A single turn carries every row of the set below to another of its rows. Some are shown first; where does it send the rows asked next?
Mitu: [-0.87 -2.74  0.55  3.66  1.08 -3.14  1.37  2.97  0.18 -0.33 -0.67  3.28
  1.71 -2.79 -4.58  1.18 -3.41 -1.65  1.14 -1.28  0.84]
sem: [-1.08 -3.62 -0.10  2.72  1.50 -2.44  2.02  0.59  2.33  0.51  0.06  1.75
  3.40 -2.61 -4.27  0.41 -2.98 -3.60 -1.23 -2.42  0.18]
bemu: [-3.20 -2.50  0.32 -0.93 -1.09  0.66  3.26  0.29 -0.31 -1.00 -0.39  0.55
  1.09 -2.74 -4.19  1.56 -3.62 -0.69  0.98 -1.11  3.43]
fusag: [-2.73 -4.46 -0.21  2.90  2.80 -1.76 -0.03 -0.75  2.47  0.12 -2.53  0.99
  0.03 -0.60  0.35  0.93 -3.98 -0.77  0.25 -0.89  2.05]
Linu: [-4.09 -2.32  2.45  2.05  1.35 -0.50  1.04  2.85  0.71 -1.66 -0.36  4.96
  0.87 -1.97 -2.41  1.33 -2.84 -2.43  2.00 -1.21  2.09]
pul: [-2.89 -0.40  1.06  3.13  2.55 -0.61 -0.65  1.72  0.99 -1.63  1.13  1.22
  2.99 -2.19 -2.10  2.14 -1.50 -2.41  0.60  0.07  5.31]
gor: [-0.54 -2.08  0.57  3.83  1.43 -3.29  0.92  3.15  0.02  0.06 -1.06  1.79
  1.69 -2.92 -4.58  1.38 -3.28 -1.66 -0.14 -0.20  1.25]
zut: [-1.56 -1.19  1.00  2.64 -0.05 -1.73 -0.79  2.13 -1.33 -0.83 -2.48  0.54
 -0.22 -0.96 -3.32  2.15 -2.07 -1.51 -0.12  1.79  3.43]
lazu: [-3.03 -3.82  1.12  3.24  0.94 -1.44 -2.13 -0.77  2.86 -0.51 -1.95  0.05
  0.18  0.39 -0.49  1.69 -4.28 -0.60 -0.37 -0.66  2.81]
solu: [-0.63 -3.19 -1.03  1.79  1.09 -0.51 -0.24  0.51 -1.05 -1.93 -2.03  3.14
  0.23 -1.28 -1.73 -0.01 -1.94 -2.01  3.75 -0.71  3.73]
sed: [-3.15 -4.39  0.17  0.02 -1.18 -0.84  1.84  0.11  1.43  0.04  1.32 -0.54
  0.23 -1.54 -4.47  2.60 -1.72 -3.71 -1.60 -1.74  2.99]
Bakir: [-0.40 -3.59  0.68  1.59  0.10 -0.15 -1.25 -0.10  2.36 -1.44 -0.04  1.53
  2.23  0.46 -3.41 -1.68 -1.93 -4.03 -0.08 -2.20 -0.33]
Masuv: [-3.05 -3.62 -0.54 -0.63 -0.41 -1.34  3.32 -1.14  1.12 -1.16  0.11  1.03
  0.14 -2.03 -3.30  2.29 -0.58 -3.54 -0.62 -1.18  0.59]
kuf: [-4.14 -1.29  0.18 -0.61  1.11  1.67  3.02  0.45 -0.11 -1.71  1.13  0.07
  0.98  0.54 -3.21 -0.10 -1.42 -1.99  1.07 -0.74  3.53]
fated: [-3.32 -3.21 -0.55 -0.06 -1.37  0.05  1.08 -1.38  2.03 -1.76  2.29  0.72
  1.61 -0.49 -3.25  2.31 -0.19 -3.74  0.17 -2.00  2.03]
roki: [-4.10 -3.29  0.18  4.45  1.86 -2.77 -0.34 -1.23  3.18 -0.54 -0.92  1.14
  1.61  0.32 -0.53  2.76 -3.49 -0.40  0.04 -1.19  2.73]
muk: [-3.40 -2.12  0.54  0.25  4.34  0.35  0.64 -0.70  2.55 -0.55 -1.37  2.53
  0.08 -1.63 -2.77  0.29 -4.57  0.77  1.20 -1.37  1.66]
koma: [-3.01 -1.28 -0.27  2.41  1.27 -1.43 -1.28 -1.59  1.82 -0.71 -0.98  0.51
  0.82  0.61 -4.87  2.50 -4.10  1.63  0.57 -0.41  3.63]
Sulu: [ 0.31 -1.38  0.26  2.58  1.36 -0.24 -2.42  1.32  0.61 -2.71  0.03  1.55
  1.95  0.07 -2.55 -1.34 -1.20 -2.33  2.07 -0.55  1.31]
fegi: [-4.48  0.18  0.10  2.09  3.78 -0.83  0.50 -1.13  2.71 -0.79 -0.14  1.70
  1.67  0.20 -3.40  2.16 -2.93  1.03  0.54 -0.20  1.65]
fupi: [-1.99 -3.63 -0.89 -1.43 -0.03  0.90  0.97 -0.84  1.38 -0.55  0.73 -0.82
  0.10 -1.50 -2.38  0.90 -0.54 -3.95 -0.88 -0.94  2.12]
ruzig: [-2.57 -3.21 -0.66  1.13  2.33  0.27 -0.88 -0.25  1.56  0.60 -1.81  1.16
 -0.98  0.84 -3.82  0.17 -4.80  0.83  1.35 -1.16  3.15]
gupuz: [-3.82 -3.06  1.18  2.83  2.14 -1.52 -0.40 -1.50  3.40 -1.70 -1.81  2.07
  1.04 -0.21  0.60  1.58 -3.31 -0.57  0.39 -0.79  0.76]
soke: [ 0.05 -3.79 -1.12  3.07  0.03 -3.10  1.11 -0.05  1.20  0.66 -1.11  0.71
  2.75 -1.55 -4.90  0.81 -2.71 -3.15 -1.10 -1.73  0.59]
zolen: [-0.48 -1.12  1.14  2.74  1.84  0.05 -2.50  2.09  1.40 -2.48  1.21  1.67
  2.56 -0.36 -2.70 -1.00 -1.51 -2.70  1.40 -0.97  1.98]
zibat: [-3.48 -1.33  0.48 -0.42 -1.07  0.10  3.39  0.01 -0.23 -1.51 -0.09  0.12
  1.82 -2.74 -4.32  2.32 -2.94 -0.56  0.53 -0.45  3.27]
kugoz: [-0.86 -1.76  1.12  2.14  0.45 -0.58 -1.41 -0.33  2.64 -1.55  0.42  0.18
  3.30  0.29 -3.53 -0.50 -1.19 -3.88 -1.48 -1.08 -0.14]
Rasos: [-3.65 -1.53 -0.33 -0.20 -0.01  1.14  2.37  0.20 -0.59 -1.63  0.82 -0.44
  0.72  1.26 -3.76  0.24 -1.47 -1.65  1.24 -0.63  4.06]

gor -> Sulu
sed -> fupi
And these:
gupuz -> roki
Linu -> pul
kugoz -> soke
zibat -> Rasos
ruzig -> muk

A single turn carries every row of the set below to another of its rows. Some are shown first; where does it send the rows asked next?
soti: [-0.34  0.09  1.83 -0.17  1.34 -1.40 -0.42 -1.40 -1.89  0.08 -0.78  0.05
 -1.56  1.66  0.77  0.71 -2.58  0.56  2.36  1.65  2.91 -1.94 -0.85 -0.26
  0.18 -0.76  0.53  0.64 -2.25  0.37 -0.29  1.55]
duba: [ 0.97  0.20 -1.80  0.23 -1.97  0.74  0.27 -1.93 -1.21  0.17 -2.47 -0.47
  0.65 -1.86  2.11 -1.34 -1.22 -0.91  1.61 -0.69  1.57 -1.06 -0.90  3.05
 -3.50 -1.63 -1.33 -1.45 -0.96 -0.13  0.53  0.49]
Rer: [-1.14 -1.14  0.21 -0.78 -0.89 -0.48 -1.20 -1.72 -2.24 -0.69 -1.44  1.80
  1.00  0.16 -1.76  0.16  2.25 -0.83 -2.60  1.19 -2.51 -0.77  1.30  0.38
 -0.57  1.06  0.17 -0.42  1.37 -0.28 -0.97  0.51]
keza: [ 0.77  2.39 -1.46  1.18  0.26  0.17 -0.66 -0.04  0.11 -0.75 -3.24  0.44
  0.65 -3.21  2.74 -0.78 -0.73 -2.05 -0.11  1.43 -0.40 -0.28 -1.16  2.90
 -1.61 -0.44 -0.86 -0.16 -0.41  0.26  2.23  0.72]
zev: [ 0.11  0.84  0.78 -1.42  0.27 -1.40 -2.04  0.33 -1.78 -0.76 -1.29 -0.48
 -1.36  2.12  1.96  1.02 -2.28  1.75  1.74 -0.01  2.29 -1.73 -2.76 -0.88
  0.08 -0.03  1.14  0.73 -0.75  1.61 -0.61  0.38]
det: [ 0.55 -2.25  0.33 -1.45 -0.49 -0.36 -0.73 -0.88 -1.40 -2.20  0.00  1.98
  0.48  1.48 -0.59 -0.10  2.86  0.49 -3.52  0.61 -2.43 -1.00  0.14  0.57
 -0.75  0.57  0.26 -1.97  0.86 -0.01 -1.38 -0.07]
gazuf: [-0.46 -3.36 -0.16 -2.28 -1.70 -0.06 -1.41  0.09  0.59 -0.92 -0.03  2.35
  1.02 -0.75 -0.14 -1.16  1.67  1.53 -2.28 -0.32 -1.57 -2.03  1.28  1.55
 -0.50  0.63 -0.32 -1.55  0.44 -1.62 -0.15  1.17]
Pez: [ 2.43 -2.13  1.00 -1.14  0.62  0.16  0.69  0.88  0.25  3.90 -1.89 -1.63
  0.34  1.02  1.48 -0.24  0.97  0.04 -0.16  0.81  0.33  0.57 -0.28  0.17
  1.72 -2.38  0.90 -3.01 -0.30  0.22  0.28 -0.97]
vutu: [ 1.05  1.60 -1.98  1.26 -0.01  1.26  0.33 -1.21 -0.28 -2.24 -2.06  0.97
  0.85 -1.99  2.70 -2.31 -0.66 -0.33  0.20  0.35  0.40 -1.45 -2.37  2.46
 -1.61 -0.69 -1.92 -0.50 -0.92 -0.23  2.04  1.26]
Veviv: [ 1.83 -2.45  0.12  0.22  1.20  0.53 -1.72  1.32 -1.72  2.73 -1.79 -1.25
 -0.65  0.60  1.10 -0.52 -0.71 -0.69 -1.27  2.21  0.81  2.11  2.04 -1.49
  0.55 -1.88  0.01 -0.78 -0.45 -0.31  2.22 -0.91]
lugu: [ 0.29  1.25 -2.16  0.14  0.33  2.25 -1.11 -0.94  0.47 -0.43 -2.00  1.12
  0.41 -3.12  2.89 -2.20  0.19 -0.14 -0.18  1.05  2.41  0.36 -2.03  2.65
 -2.04 -0.70 -0.79 -0.13 -1.25  0.24  1.43  0.60]
zofu: [-0.88 -1.82  2.23 -0.25 -1.35 -0.53 -1.12  1.89 -0.37 -3.32 -0.77 -0.77
 -0.87 -0.12  1.49 -0.63 -2.77  1.26  0.05  1.20  0.11  1.21 -0.90  1.91
 -2.72  2.28  1.53 -0.72 -1.06  0.90  0.32  1.84]
sefa: [-0.77 -1.24  0.86  1.38 -2.24  1.77 -0.62  1.24  0.12 -3.01 -0.63  0.01
 -0.17  1.13  0.79 -0.43 -3.23  1.56  0.50 -0.52  0.03  0.97 -1.76  0.00
 -1.61  2.73  2.52 -0.75 -0.14  0.81  0.36  0.53]
motu: [ 2.63 -2.29 -0.89 -0.12  0.89  0.97 -0.11  1.94 -1.83  1.98 -1.46 -1.31
 -0.29  2.41  1.39 -0.79 -0.25 -0.34  0.34  1.23  1.58  1.87  0.32 -0.50
  0.97 -2.52 -0.78 -1.63  0.15  0.08  1.61 -2.19]
Nafed: [ 2.25 -2.74 -0.78 -0.67  0.68  1.20 -0.97  0.79 -0.84  2.83 -2.34 -0.49
 -1.14  1.94  0.28 -2.07  1.26 -1.11  0.49  1.11  2.43  2.17  0.93 -1.24
  0.18 -1.38  0.68 -1.22  0.20  0.49  0.60 -1.21]
basi: [-0.45 -0.61  0.25 -0.44  0.13  0.66  1.67  1.67  0.75 -0.95 -0.39  0.04
 -0.52  1.65 -0.78  3.06 -1.15 -0.63  0.17  1.01  0.97  0.74 -0.01  2.10
  2.32  2.08  1.98 -0.56 -0.02 -2.44 -0.89  0.34]
Pum: [-0.16 -0.42  0.51 -1.73 -0.22  0.44 -1.11 -0.67 -0.12 -1.13 -0.10  2.75
  0.48 -0.23 -0.85 -1.07  3.29 -0.45 -2.81 -0.86 -1.57 -0.02  0.66  0.92
 -0.86  0.22  0.74 -0.91  0.94  0.75 -2.61  0.50]
gaz: [ 1.18 -0.72 -1.05  0.26  1.00  0.43  0.38  0.77  1.28 -1.56  0.77 -0.36
 -0.66  1.44 -0.41  2.69 -1.43  0.44 -0.67  0.72  2.19 -1.55 -1.04  0.20
  1.19  1.68  3.06  0.19 -0.11 -2.26 -1.11 -0.69]

Pez -> duba
Veviv -> keza
And these:
basi -> soti
sefa -> gaz
Nafed -> lugu
motu -> vutu

